In the rows, 100 means zero.
Named turns come first, each shown by rows before and after it. Which turns, in which order, take the first row of each pair that follows to the second? Write the first one first, as in the answered first pair.
k_154:
109 105 89 107 84 103 103 99 111 95 89 87 104 111 => 106 78 93 103 83 100 98 103 107 104 94 89 93 99
107 75 112 120 129 100 102 124 100 95 118 114 96 61 => 76 136 112 120 103 94 126 109 103 74 101 99 125 123
75 133 76 86 110 115 126 87 111 101 109 100 125 64 => 61 105 86 73 96 97 130 92 98 124 104 85 107 62
143 86 89 91 102 127 78 106 108 111 98 128 92 77 => 100 136 95 83 72 110 108 91 108 103 78 106 110 143
k_182:
101 114 105 131 115 89 115 91 92 72 118 91 107 82 => 84 112 110 123 103 76 125 91 86 75 110 76 106 100
123 86 106 93 110 92 83 96 99 105 89 93 111 101 => 127 97 105 92 107 94 87 92 102 97 91 94 115 108
111 99 96 93 100 112 90 106 92 109 103 95 98 91 => 110 113 95 98 100 117 97 99 94 107 101 99 104 102
69 99 103 91 99 78 108 96 93 106 95 92 93 115 => 91 79 105 97 115 85 94 105 95 105 108 105 84 78
k_407:
103 61 111 82 93 81 88 115 91 130 94 96 81 93 => 131 116 94 72 88 114 73 103 105 123 80 114 94 118
68 96 104 134 121 57 158 79 65 93 124 96 126 120 => 71 121 97 106 98 74 154 73 63 105 97 93 128 161
75 89 113 81 83 92 115 112 90 123 87 89 99 118 => 106 136 90 93 101 121 100 100 104 97 87 114 117 120
105 137 86 91 94 104 109 87 117 76 86 113 109 124 => 94 98 96 123 125 84 118 98 114 66 115 111 107 80
k_957:
113 101 96 47 80 91 99 138 116 134 83 79 97 133 => 83 130 106 78 94 75 123 131 124 98 94 64 125 146
107 129 115 73 93 105 112 79 89 101 56 104 115 121 => 111 138 109 79 98 109 112 72 93 91 63 104 121 122
62 86 115 111 102 76 135 110 82 90 101 88 97 105 => 89 109 107 131 127 100 122 107 94 65 117 110 109 81
124 82 110 89 92 108 97 62 104 124 92 116 117 113 => 109 86 121 95 84 94 111 54 103 120 95 107 125 128
k_57:
91 99 114 97 106 87 107 100 97 101 107 87 100 103 => 103 121 109 99 112 101 104 96 100 96 106 93 107 106
45 80 119 102 77 57 125 103 85 122 79 70 76 116 => 81 140 101 158 125 84 121 89 114 59 106 98 116 94
127 124 82 75 98 126 80 90 110 106 82 109 93 109 => 93 57 104 86 102 80 90 109 90 124 99 92 71 78
100 110 113 127 111 92 118 93 106 79 122 110 116 81 => 110 123 107 81 67 109 106 83 103 112 88 109 107 124
Now pairs of rows:
Each pair is 2 to 3 turns apart.
113 82 96 61 76 118 78 92 88 128 75 107 70 101 => 89 66 107 63 71 93 93 94 82 132 79 92 70 108 -> k_57 then k_407
90 67 107 114 136 97 97 101 96 88 122 115 105 49 => 111 136 88 71 98 134 82 82 105 97 80 131 116 111 -> k_407 then k_407
134 61 108 108 132 115 75 96 93 78 125 144 91 45 => 140 60 107 89 122 121 70 94 89 93 118 144 79 49 -> k_57 then k_407
64 92 116 110 96 64 131 110 98 107 102 81 93 118 => 126 85 101 121 129 105 90 108 113 98 115 123 87 65 -> k_154 then k_57 then k_407
51 117 120 89 73 78 109 124 72 101 105 64 121 141 => 147 126 91 81 102 144 51 122 88 107 108 119 107 85 -> k_154 then k_57
65 135 114 118 92 87 124 86 106 73 99 80 120 141 => 144 125 91 81 93 145 71 89 111 104 84 126 91 111 -> k_182 then k_182 then k_57
98 74 92 50 73 103 94 113 75 146 83 106 72 91 => 130 142 78 67 88 142 84 96 103 113 82 128 98 106 -> k_57 then k_57
92 100 114 77 63 93 84 66 95 127 64 90 106 135 => 63 104 122 109 77 69 107 65 100 99 83 76 126 129 -> k_407 then k_57 then k_957
